[[-22   2  36 -21  14 -40  11  34  13 -37  -7 -42]
 [-29   7  41 -29   8 -41   9  30  10 -39  -3 -48]
 [ 49 -48  20  48 -17  19 -20 -19 -23  24  22  26]
 [ -4 -36  56  -2 -68  -5 -54 -20 -58  -4  66 -26]
 [-36  40 -21 -35  29 -18  27  22  30 -22 -31 -18]
 [-38  51 -34 -37  40 -11  37  21  41 -16 -43  -8]
 [  9   8 -36   9  -8  30  -6 -23  -7  26   2  31]]
->
[[ 49 -48  20  48 -17  19 -20 -19 -23  24  22  26]
 [  9   8 -36   9  -8  30  -6 -23  -7  26   2  31]
 [ -4 -36  56  -2 -68  -5 -54 -20 -58  -4  66 -26]
 [-22   2  36 -21  14 -40  11  34  13 -37  -7 -42]
 [-29   7  41 -29   8 -41   9  30  10 -39  -3 -48]
 [-36  40 -21 -35  29 -18  27  22  30 -22 -31 -18]
 [-38  51 -34 -37  40 -11  37  21  41 -16 -43  -8]]

[[ 26  18 -23  64  23 -36  17 -16  52 -10]
 [-64  35  32  21  14  16 -34 -43 -56  -9]
 [ 23  32  34 -18 -27 -32 -10  29  28 -37]
 [ 27 -20 -20  -9 -67  33  54   9 -30  14]
 [  0   0   0   0   0   0   0   0   0   0]]
->
[[ 27 -20 -20  -9 -67  33  54   9 -30  14]
 [ 26  18 -23  64  23 -36  17 -16  52 -10]
 [ 23  32  34 -18 -27 -32 -10  29  28 -37]
 [  0   0   0   0   0   0   0   0   0   0]
 [-64  35  32  21  14  16 -34 -43 -56  -9]]

[[-15   7]
 [-71 -15]
 [ -4   5]
 [-32  -8]
 [-56  28]
 [ 43 -26]
 [-68 -66]]
->
[[ 43 -26]
 [ -4   5]
 [-15   7]
 [-32  -8]
 [-56  28]
 [-68 -66]
 [-71 -15]]

[[ 18  17  59 -17 -83   8 -83  25  32   1  -9]
 [ 44 -42  25 -21 -44 -26 -16 -31  27  61 -35]]
->
[[ 44 -42  25 -21 -44 -26 -16 -31  27  61 -35]
 [ 18  17  59 -17 -83   8 -83  25  32   1  -9]]

[[ 34 -60  21  16 -25 -15  53]
 [-77  -8  23  81 -35 -49 -28]
 [-32 -39  53  44  -7 -58 -25]]
->
[[ 34 -60  21  16 -25 -15  53]
 [-32 -39  53  44  -7 -58 -25]
 [-77  -8  23  81 -35 -49 -28]]

[[-36 -13 -14 -13]
 [ 62  34  40  40]
 [ 26  11  15  16]]
->
[[ 62  34  40  40]
 [ 26  11  15  16]
 [-36 -13 -14 -13]]

[[-10 -51]
 [  6   1]
 [ 70  18]
 [ -6 -26]
 [ -1  -4]
 [ 83  -7]]
->
[[ 83  -7]
 [ 70  18]
 [  6   1]
 [ -1  -4]
 [ -6 -26]
 [-10 -51]]

[[-27 -26 -12 -27 -67]
 [-60 -39 -59 -56 -45]
 [ 29 -41  56 -14 -20]
 [ 50 -60  74  58   3]
 [-34  56  64 -13  15]
 [ 11  32  54 -37 -37]
 [  5 -47  53  41  -6]]
->
[[ 50 -60  74  58   3]
 [ 29 -41  56 -14 -20]
 [ 11  32  54 -37 -37]
 [  5 -47  53  41  -6]
 [-27 -26 -12 -27 -67]
 [-34  56  64 -13  15]
 [-60 -39 -59 -56 -45]]
---
[[ 14   8]
 [ 53 -64]
 [ -3 -26]
 [  6 -15]
 [  8  19]]
->
[[ 14   8]
 [ 53 -64]]

[[  7  46  -2 -34]
 [ 20 -60  19  61]
 [ -5  57 -43 -52]]
->
[[  7  46]
 [ 20 -60]]

[[ 64  15  -1  23 -48]
 [ 76  18  -1  29 -58]
 [ 76  18  -1  29 -58]]
->
[[64 15]
 [76 18]]

[[ 57  25  44 -42]
 [-49  65 -25  15]]
->
[[ 57  25]
 [-49  65]]

[[ 19 -64   5]
 [-39 -15 -57]]
->
[[ 19 -64]
 [-39 -15]]

[[-35  -1]
 [-18   6]
 [-78  50]]
->
[[-35  -1]
 [-18   6]]

[[-68  83 -74 -72  35]
 [-21  42 -32 -56  48]
 [-40  11 -27 -11  -6]]
->
[[-68  83]
 [-21  42]]

[[-33 -29]
 [ 47  62]
 [ 56 -65]]
->
[[-33 -29]
 [ 47  62]]
---
[[ 12   5  35 -69 -70]
 [ 13 -51  60 -13  22]
 [-60  17  65 -61 -70]]
->
[-70 -13  65]

[[  2  59   0  74  20]
 [ 33 -19 -27 -25  -2]]
->
[ 20 -25]

[[ -4  -9  66   0 -34]
 [ 15   2  -1   7 -10]]
->
[-34   7]

[[56  4  0]
 [55  4 -1]
 [70 11  1]
 [71 13  0]]
->
[ 0  4 70]

[[ 62  -2]
 [ 57 -20]
 [-29  -1]
 [ 64  -7]
 [  6   8]]
->
[-2 57]

[[ 33  38 -55  48]
 [ -5  -9 -13 -77]]
->
[ 48 -13]

[[-71 -14]
 [  1  28]
 [ 20   7]]
->
[-14   1]
---
[[ -9  83  22]
 [-10  79   9]
 [ 10 -40   1]
 [  0 -53  -2]
 [ 40 -13 -50]]
->
[[  0 -53  -2]
 [ 10 -40   1]
 [ 40 -13 -50]
 [-10  79   9]
 [ -9  83  22]]

[[  3   5  -9   0  31]
 [-28  18  -9   3 -14]
 [ 12  24 -61  -5 -32]
 [ 27   3  -2 -16 -10]]
->
[[ 27   3  -2 -16 -10]
 [  3   5  -9   0  31]
 [-28  18  -9   3 -14]
 [ 12  24 -61  -5 -32]]

[[ 34  29  -2  69]
 [ 11  34 -12  83]
 [-30   7 -20  18]
 [ 13  17  -2  32]
 [ 10   9  -1  20]
 [ 33  27   3  53]
 [  6  22 -14  52]
 [ -7  21 -20  43]]
->
[[-30   7 -20  18]
 [ 10   9  -1  20]
 [ 13  17  -2  32]
 [ -7  21 -20  43]
 [  6  22 -14  52]
 [ 33  27   3  53]
 [ 34  29  -2  69]
 [ 11  34 -12  83]]

[[-28 -47 -10 -49 -21 -29 -17 -51  -3   3 -63 -53 -36 -43 -71]
 [-82  14 -20  -2 -19 -44  -2 -56 -26  56 -31 -65 -14 -11 -25]
 [ -4  -8   1  -4  -1   0   4 -18  10 -13 -25 -14   0   9 -21]
 [  5  -7 -44   1  -3 -49  68  48   5  24 -21  84  50  -8 -40]]
->
[[-28 -47 -10 -49 -21 -29 -17 -51  -3   3 -63 -53 -36 -43 -71]
 [ -4  -8   1  -4  -1   0   4 -18  10 -13 -25 -14   0   9 -21]
 [  5  -7 -44   1  -3 -49  68  48   5  24 -21  84  50  -8 -40]
 [-82  14 -20  -2 -19 -44  -2 -56 -26  56 -31 -65 -14 -11 -25]]

[[-45  31 -35 -70 -17 -31 -46   3 -72 -16 -20  45 -51  10]
 [-43  28 -36 -66 -18 -31 -44   4 -70 -13 -17  41 -49  10]
 [-37  20 -35 -52 -20 -28 -36   6 -61  -7 -10  31 -42   8]]
->
[[-37  20 -35 -52 -20 -28 -36   6 -61  -7 -10  31 -42   8]
 [-43  28 -36 -66 -18 -31 -44   4 -70 -13 -17  41 -49  10]
 [-45  31 -35 -70 -17 -31 -46   3 -72 -16 -20  45 -51  10]]

[[-38 -15 -20 -18  -2  43  -9 -34  49  18  43  18   3]
 [ -8  11 -15 -62 -37  30 -27 -29   1   6  -4 -18   3]
 [ 12  10  48   9  -7 -56   1  34 -51 -40 -47   0  21]
 [-28  74  13 -48 -11   9   5 -55 -12 -32 -19  14  48]]
->
[[-38 -15 -20 -18  -2  43  -9 -34  49  18  43  18   3]
 [ 12  10  48   9  -7 -56   1  34 -51 -40 -47   0  21]
 [ -8  11 -15 -62 -37  30 -27 -29   1   6  -4 -18   3]
 [-28  74  13 -48 -11   9   5 -55 -12 -32 -19  14  48]]

[[-24  65 -27  39]
 [  3  71 -31  34]
 [ -7  40 -29  52]]
->
[[ -7  40 -29  52]
 [-24  65 -27  39]
 [  3  71 -31  34]]
